One turning vector, and how many steps it has turned
The counts run from 0 to 172.
[ 2.51 -0.85  0.17  1.34  0.83  0.31  1.09 -1.54 -1.50  3.78 -0.90 -3.36
  1.59  0.11 -1.61  4.32  4.22 -1.80 -1.95  0.30 -2.59 -2.02 -2.65  1.40
  0.60 -1.37 -0.05  1.69 -1.06  0.57 -0.97 -2.21 -0.44  0.63] : 172
[ 1.23 -0.62 -0.55  0.97  0.98 -3.75 -1.15 -3.21  1.07 -1.41  1.04  2.44
 -0.40 -1.28 -0.82  3.31  2.18 -3.03 -1.71  2.04 -3.46 -0.87  0.30  2.63
  0.68  2.75  0.18  1.23 -1.29  0.33 -0.36 -1.01 -1.79  1.88] : 135
[ 0.95  4.40 -1.17 -1.50 -0.73  2.07  1.36 -4.26 -0.65  1.86 -1.80 -3.42
  1.54 -1.30 -2.04 -0.29  1.50 -0.50 -1.57  0.43  0.14 -1.13 -1.54  1.74
 -4.94  1.36 -1.13  0.06 -0.07  2.31  0.03 -1.31 -1.60 -0.37] : 79
[ 1.12  0.43 -1.50  2.27 -2.45 -2.09 -0.72 -4.06 -0.50  1.49 -2.64 -1.20
 -1.45  0.92 -0.04  1.64  4.41 -2.25 -3.14  0.49 -2.46  1.29 -1.57 -0.27
 -1.77  0.76  0.80  0.95 -0.25  1.61  0.09 -2.83 -1.70 -1.21] : 44
[ 0.16 -1.19 -0.36  3.19 -0.35 -3.48  0.53 -4.27  1.41  2.03 -3.10 -0.69
  1.64 -1.09  1.30  4.37  2.48 -0.46 -1.08  0.99 -1.28 -0.05 -1.22 -0.18
  1.03  0.41  1.39  2.13 -1.28  1.38 -0.64 -3.99 -0.02 -0.41] : 38
[ 2.36  0.12 -1.28  2.09  0.23 -4.04 -2.43 -3.68  0.63  3.10  0.97  1.63
 -0.65 -0.61 -1.56  1.42  2.01 -1.31 -1.11  2.31 -2.92 -1.95  0.27  1.54
  0.85  2.23  0.57  2.88 -0.29  2.01 -0.84 -1.30 -3.40  0.68] : 150
[ 2.27 -3.25  1.51  2.07 -0.03 -0.75 -0.76 -3.80  2.39 -1.31  2.74 -2.15
  1.63 -2.30 -0.63  2.81  2.04 -1.10  1.65  0.48 -4.62 -0.51  0.55 -0.40
  0.63  2.06 -1.09  1.01 -1.47  1.96  0.87 -3.08  0.28  0.41] : 7
[-0.14  3.52  2.11 -0.22 -0.19  1.23  0.72 -3.18  1.57 -1.00 -1.04 -3.84
  1.68 -1.46 -3.18  0.33 -0.80 -0.13 -0.46 -0.65  0.07 -0.41 -0.91  2.85
 -4.93  2.54 -0.33  1.00 -0.71  2.43  0.06 -1.45 -0.89  2.43] : 94
[ 2.82  0.06 -1.68  1.74 -0.25  0.30  1.27 -1.46 -0.17  3.08 -1.30 -2.86
  2.85  1.02  0.81  1.74  3.93 -0.13 -0.32  1.18  0.38  1.21 -0.49  3.24
 -0.23 -0.46  0.53  2.73  1.32  3.83 -1.88 -2.40 -0.92  2.17] : 57
[ 3.00  2.49 -2.36 -3.04 -0.07  0.68  3.22 -2.84  0.29  2.16 -1.91 -0.01
  1.31 -2.00 -3.99  1.07  0.79 -2.45 -2.04  2.35  0.48 -0.97 -0.36  1.74
 -2.24  0.46  0.56  1.09  0.09  1.71 -1.07 -1.42 -0.62  1.51] : 70
[ 3.02  0.06 -2.16 -0.05 -1.14 -0.72  2.20 -2.33  0.27  3.16 -1.75 -1.19
  1.90  0.21 -1.01 -0.08  3.00 -0.04  0.09  3.05  0.96  1.48  1.21  2.75
 -0.54  0.11  0.61  2.98  1.18  3.78 -2.46 -2.19 -2.59  3.64] : 56
[ 1.03 -3.16 -0.93  1.53 -0.92 -1.79  0.63 -4.09  2.06 -0.77  0.30 -0.38
 -0.63 -1.24  0.73  0.26  1.94 -0.53 -1.44  2.76 -2.10  2.79  0.75  1.86
 -0.40  1.07 -1.08  0.58 -2.56  2.29 -0.90 -3.25 -2.19  3.49] : 26
[ 3.17 -0.09 -2.38  0.18 -0.42 -1.90 -0.89 -4.01  0.88  3.09  0.35 -0.85
  0.00 -0.62 -2.53  1.36  4.21 -0.28 -0.79  4.39 -1.63  1.18  0.40  1.93
 -0.01  0.32 -0.91  1.79  0.50 -0.14 -1.00 -0.81 -3.46  2.34] : 155
[-0.08 -1.24  2.33  2.45 -1.08 -1.48  0.46 -3.64  1.50 -0.78  0.03 -1.10
  2.02 -0.49  1.86  4.08  2.34 -1.92 -2.02  1.84 -2.61  0.91 -2.36  0.15
  1.73  0.33  0.16  0.53 -2.96  0.63  0.17 -2.86  0.55  1.07] : 23
[ 2.98 -2.79  0.36  1.83 -0.66 -0.79 -1.30 -2.45  2.66 -1.49  2.27 -0.97
  1.47 -3.61 -2.79  1.96  1.23 -1.06 -0.06  2.62 -3.95 -0.75  1.15  0.84
 -0.97  2.16 -2.80  0.41 -2.27  0.21  0.57 -1.90 -1.67  1.22] : 6
[ 1.24 -0.54 -1.12  1.08 -0.22 -1.81  2.16 -4.61  0.04  3.60 -0.65 -0.04
  1.35  0.44  2.91  0.27  2.58 -0.81 -0.28  2.71  0.40 -0.40  0.17 -0.14
  1.16  0.54  1.96  1.71  0.28  4.76 -1.70 -2.94 -0.64  0.85] : 47
[ 1.01  3.81  1.25 -0.75 -0.75  0.50  2.53 -4.37  0.80  1.96 -0.89 -0.62
  1.82 -0.61 -3.98  1.27 -0.63 -1.51  0.25  0.59  0.45 -3.22 -1.14 -0.52
 -3.06  2.89  1.07  1.18 -0.40  2.98  1.54 -1.94 -0.06 -0.09] : 84
[ 1.75  3.70 -0.21  1.63 -2.16 -0.38  0.38 -1.90 -0.92  2.35 -3.17 -1.29
  0.94  1.28 -1.81  2.06  3.36 -3.07 -3.12 -0.01 -1.64 -0.17 -1.99  2.51
 -1.69  0.49  0.49  2.50  0.38  2.11 -0.82 -1.40 -2.45 -0.31] : 59
[ 2.30 -3.64 -1.38  3.30 -0.74 -2.91  0.87 -2.69  0.90  1.20 -1.06 -0.29
  1.15 -0.24  0.98  3.96  3.42 -1.05 -0.41  1.24 -1.82 -0.07  0.65  0.21
  1.15  0.15  1.73  3.13 -0.80  2.96 -0.35 -3.06 -0.11  0.42] : 37
[ 3.70  3.02 -0.48 -0.40 -1.86 -0.59  1.45 -1.62  0.48  1.85 -1.97 -1.43
  2.12 -1.75 -4.68  0.82  0.02 -2.59  0.23 -0.49 -1.85 -1.68  0.80  1.40
 -2.26  1.93  0.35  3.40  0.76  2.83 -0.82 -2.80 -1.44 -0.44] : 75
[ 1.65 -2.42  1.57  0.91 -0.05 -2.20  0.42 -4.79  2.56  0.03  2.54  2.19
  0.06 -1.54 -0.71  1.22  0.65 -1.44 -0.39  3.65 -2.94 -0.41  0.66 -1.01
  0.57  2.89 -0.82  0.49 -2.80  2.09  0.53 -1.94 -0.80  2.16] : 16
[ 3.43  2.92 -0.20 -0.25 -2.20 -1.32  1.36 -1.90 -1.05  1.76 -1.73  0.34
  0.69 -0.12 -1.59  0.36  2.39 -3.80 -2.86  0.39 -2.74  0.02 -0.26  2.28
 -1.12  1.05 -0.23  2.64 -0.07  2.41 -1.47 -2.09 -2.50  0.26] : 60
[ 3.64  2.25 -2.08 -1.01 -0.70  2.09  0.59 -2.67 -0.55  0.34  0.24 -2.00
  0.48 -0.94 -3.79 -0.66  1.15 -1.65 -1.29  1.19 -1.28 -2.02  0.71  2.60
 -5.23  2.54 -1.20  0.06  0.61  3.15 -0.51 -0.79 -1.78 -0.03] : 80
[ 3.16  0.04  0.33 -0.21  0.25  2.19  1.04 -2.26 -1.08  2.16  2.16 -2.75
  2.42  0.70 -2.25  1.69  2.74 -2.66  1.29 -0.54 -1.76 -3.54  0.50  1.01
 -2.19  2.52  0.74  0.65  0.70  4.35  1.42 -1.63  1.68 -0.71] : 82
[ 1.04  3.01  1.48  0.52 -1.16 -3.40 -0.17 -3.94  0.36  4.21 -1.74  0.51
  0.18 -0.48 -1.70 -0.13  1.96 -1.97 -1.33  3.12 -2.31  0.86 -1.53  0.21
  1.34  0.86  0.51  2.90 -0.40  0.75 -0.63 -2.50 -2.69  1.06] : 159
[ 2.42 -0.57 -0.85  1.56  1.46 -3.44 -0.83 -3.56  0.68  3.88  1.23  1.27
  1.26 -0.83  1.06  1.99  3.15 -1.01  0.60  3.58 -2.14 -1.94  0.03  0.68
  3.07  1.39  1.22  1.81 -0.15  1.51 -1.36 -1.49 -2.05  0.41] : 151
[ 0.01  2.07  0.60 -0.39  1.51 -1.81 -0.11 -5.00  3.23 -2.28  1.90  1.30
  1.75 -3.59  0.22  0.69 -0.39 -0.26 -0.04  2.66 -1.35 -2.17  1.20  1.06
 -1.95  4.07 -0.23 -0.45 -1.79  2.06  0.25 -1.61 -1.92  1.61] : 115
[ 1.31 -2.39  0.26  3.99  1.24  0.33 -1.04 -3.66  2.57 -0.52  2.78 -2.14
  1.98 -2.11  2.02  0.58  1.95  1.25 -0.11  1.66 -1.93 -0.85 -0.12  1.10
 -0.74  2.01 -2.13 -0.23 -1.91  2.91 -0.21 -2.08 -2.46  2.02] : 12
[ 0.51 -0.17 -0.91  3.24  0.69 -3.58 -2.49 -3.36  0.55  0.65  0.33 -1.69
  1.54 -1.09  2.19  4.00  3.55 -0.78  0.39 -0.33 -3.87  0.16 -0.71  2.54
  1.67  0.31  0.79  2.20 -0.35  0.39 -0.93 -3.10 -1.17  0.34] : 142
[ 2.26  2.37  1.20  0.01 -0.36  1.65  0.60 -1.72  0.90 -1.74  0.67 -2.54
  2.08 -1.22 -2.91 -0.42 -1.00 -1.61 -0.46 -0.23 -1.29 -1.71  0.39  4.35
 -4.43  2.80 -1.16  0.90 -0.79  3.28  0.24 -0.69 -1.94  2.63] : 95
[ 1.33 -0.20 -0.60  0.97 -0.56 -1.28 -0.94 -3.71  2.62 -3.91  1.03 -1.73
  0.75 -3.00 -2.18  0.75  0.36  0.20  0.55  0.37 -2.16 -0.58  2.15  1.84
 -4.49  3.93 -1.85 -0.60 -1.16  2.32  0.67 -1.36 -1.57  1.57] : 110
[ 0.67  0.72 -0.59  1.24 -0.41 -1.55 -2.02 -2.93  3.03 -3.36  1.69  0.09
  0.89 -1.79  0.53  1.97  2.14 -0.08 -0.97  2.88 -1.79  1.69  1.63  3.56
 -1.91  3.17 -1.81  0.58 -1.16  0.76 -0.12 -1.01 -3.42  2.82] : 125
[-0.88 -1.76 -0.53 -0.34  2.57 -2.63 -0.24 -5.34  1.76  0.04  1.33 -0.15
  0.60 -1.33  1.43  4.60  2.86 -1.02  1.03  1.47 -1.95  0.63 -0.96  0.96
  1.36  0.31  2.17  0.73 -0.99  0.25  0.13 -3.36  0.76  2.45] : 137
[ 1.22 -4.27 -0.37  3.40  0.18 -1.34 -0.27 -3.97  1.14 -0.29  0.35 -2.22
 -0.04 -0.02  2.30  0.62  3.08  0.31 -0.78  1.29 -1.89  1.92  0.79  2.59
  0.29  0.51 -0.99  1.16 -2.09  3.44 -0.99 -2.79 -1.20  3.56] : 27
[ 4.39 -0.36 -2.34  1.10  0.79 -0.28  2.22 -0.78 -1.43  2.43 -0.71 -1.56
  0.94 -0.08 -2.55  1.22  2.10 -2.30 -0.74  0.84 -0.20 -2.83  0.60  3.71
 -1.76  1.09  1.23  2.37  0.85  4.21 -1.57 -1.05 -1.67  1.08] : 66
[ 0.38  0.09 -0.67 -0.04  2.30 -0.15 -0.17 -4.71  2.77 -2.44  3.14 -0.14
  1.94 -2.58  0.93  2.11  1.14 -0.32  0.90  3.20 -0.09 -1.77  1.51  1.70
 -2.33  3.39 -0.39 -0.95 -1.98  2.17 -0.07 -1.10 -1.85  2.37] : 116
[ 0.20  1.48 -1.07  1.94 -1.04 -3.33  1.28 -4.67  1.69  2.03 -4.42  0.17
  0.74 -1.41  0.26  2.58  1.96 -0.53 -2.26  1.77 -0.68  0.78 -1.81 -0.47
  0.06  0.84  1.41  2.11 -1.51  0.85 -0.63 -3.46 -1.34 -0.39] : 39
[ 2.59  2.82 -1.31  0.50 -2.05  0.19  0.98 -2.26 -0.40  1.46 -2.41 -3.05
  0.76 -0.12 -5.03  1.85  1.40 -1.87 -0.68 -1.56 -1.41 -0.75 -1.18  1.19
 -3.50  1.15  0.53  3.00  0.88  2.01  0.65 -1.92  0.08 -1.10] : 74
[ 1.06 -1.99 -0.48  0.28  1.49 -3.54 -0.24 -3.70  1.55 -0.57  1.70  2.22
  0.77 -0.72  0.94  3.61  2.71 -2.80  0.32  2.03 -2.96 -0.18  0.29  1.99
  2.06  2.18  1.20  1.17 -1.21  0.47 -0.49 -2.44  0.10  2.46] : 136
